(in the rows, 128 means zero)
One turn sends every row of this set to another row. A few are shown first. Where does it send the rows asked after them?
z_268: [140 128 139 106 139 110 124 113 130  74 126 130 154 102 124 140 140 120
 123  98]
z_700: [153 126 138 162 116 142 153  97 129 105 153 138 127 150 173 144 150 108
 121 126]
z_924: [128  97 130 138 122 151 114 114 132 139 122 136 109 134 106 142  86  94
 174 134]
z_968: [144 107 167 142 103 158 115 139 143 157 152 142 142 129 148 109 147 111
 148 108]
z_984: [127 177 111 146 106 130 157 101 147 133 104 108 127 150 121 129 103 113
 123 139]
z_305: [107 116 144 156 121 129 114 130  96 117 128 146  76 131 160 140 122 111
 125 117]
z_445: [107 141  98 136 151 116 122 118 139 108 108 131 143 162  96 141 121 130
  91 138]
z_150: [134 129 126 117 103 151 141  95 129 141 148 133 165 143 125 130 128 110
 134 183]
z_878: [130  94 139 111 127 150 103 164 115 162 138 154 129 132 148 120 138 130
 135 101]
z_849: [115 147 146 119 120 114 136 119 158 108 132 126 105 117 122  82 143  95
 114 106]
z_493: [120  96 141 121 129 155 178 152 128 102 129 125 131 122 146 130 107 141
 151 126]
z_628: [139 140 108 132 125 132 103  93 111 116 142 165 105 145 157 122 141 166
 107 116]
z_481: [111 145 131 144 144 128  86 124 148 105 133 138 148 148 100 142  79 122
 136 125]
z_2: [148 129 135 114 110 150 106 136 121 151 176 145 163 127 144 117 135 141
 130  99]
z_217: [139 134 130 120 128 137 134 142 124 130  82 135 159 145 151 162 104 122
 140 172]
z_22: [146 133 129  86 119 122 145 120 128 120  77 136 109 107 154 112 146 131
 133 118]
z_182: [138 131 129 161 126 120 118 117 135 121  56 130 122 132 111 154 115 127
 131 144]
z_840: [144 127 134 147 131 123 121 151 126 108 149 139 112  95 110 101  91 163
 128 106]
z_20: [150 160 115 145 129 130 124 128 173 155 111 144 120 164 128  91 112 115
 116 156]
z_675: [161 119  93 126 138 118  93 125 119 156 137 159 121 133  97 114 114 126
 111 154]
z_595: [147 120 143 138 119 141 154 134 152 118 136 144 137 121 133  80 150 165
 110 158]

z_840 turns into z_493
z_849 turns into z_268
Now these:
z_481 turns into z_217
z_182 turns into z_984
z_628 turns into z_305
z_968 turns into z_2
z_675 turns into z_924

One turn sends every row of this set to another row. A few are shown first. Where does it send the rows asked after them?
z_98: [143 132 141 142 109  77 113 167 127 142 130 138 131 118]
z_294: [111 129 138 144 127  95 143 103 147 164 155  97 133 150]
z_459: [116 131  85 146 122 119  91 148  96 164 143 140 127 130]
z_363: [ 94 113 101 127 100 105 126 156 139 111 118 165 166 118]
z_489: [107 110  80 141 135 150 137 141 158  96 112 123 128 154]
z_507: [117 105  98 144 129 151 152 121 162  95 115 134 124 156]
z_709: [105 112  76 147 131 145 153 140 152  96 115 129 142 148]
z_480: [147 145 140 157 111  89 107 159 126 139 131 142 133 113]
z_187: [133 125 143 142 132  91 139  92 136 159 151 116 126 151]
z_724: [ 95 106 105 120 101 102 128 172 137 113 114 162 149 122]
z_431: [109 110  87 149 123 152 142 135 173 101 119 115 134 152]
z_458: [119 122  89 131 124 136  79 138 111 159 150 146 133 143]
z_965: [113 110  84 128 123 154 143 130 163  96 123 114 127 146]
z_842: [ 97 135 156 164 113 114 155 160 135 110 126 132 110 122]
z_246: [115 125  86 125 116 133  86 140 108 161 148 130 114 128]
z_366: [101 125 157 143 116 105 169 161 143 114 120 138 116 134]
z_433: [106 127  90 133 127 121  81 143 104 167 142 132 118 137]
z_639: [121 129 137 127 129 100 147 100 143 154 158  93 123 146]
z_285: [107 110  95 138 132 161 145 127 161 101 127 133 139 162]
z_520: [139 133 131 157 104  76 106 159 136 125 132 132 143 108]
z_293: [119 136 137 152 138  92 163 108 134 151 151 104 133 151]
z_952: [114 113  85 132 118 133  83 132 107 156 136 155 119 137]
z_697: [104 124  87 141 114 134  81 147 113 167 142 135 119 134]
z_358: [129 132 147 142 139 107 139 101 140 157 159 108 131 160]
z_887: [ 90 136 160 152 119 114 170 146 136 117 125 142 121 131]
z_334: [117 127 135 138 141  90 150 103 147 149 148  95 131 156]
z_227: [ 74 110 112 131  95  98 129 156 132 112 127 156 153 115]

z_366 turns into z_724
z_842 turns into z_227
Now these:
z_431 turns into z_697
z_965 turns into z_246
z_187 turns into z_507
z_480 turns into z_887
z_709 turns into z_459
z_285 turns into z_458
z_489 turns into z_433

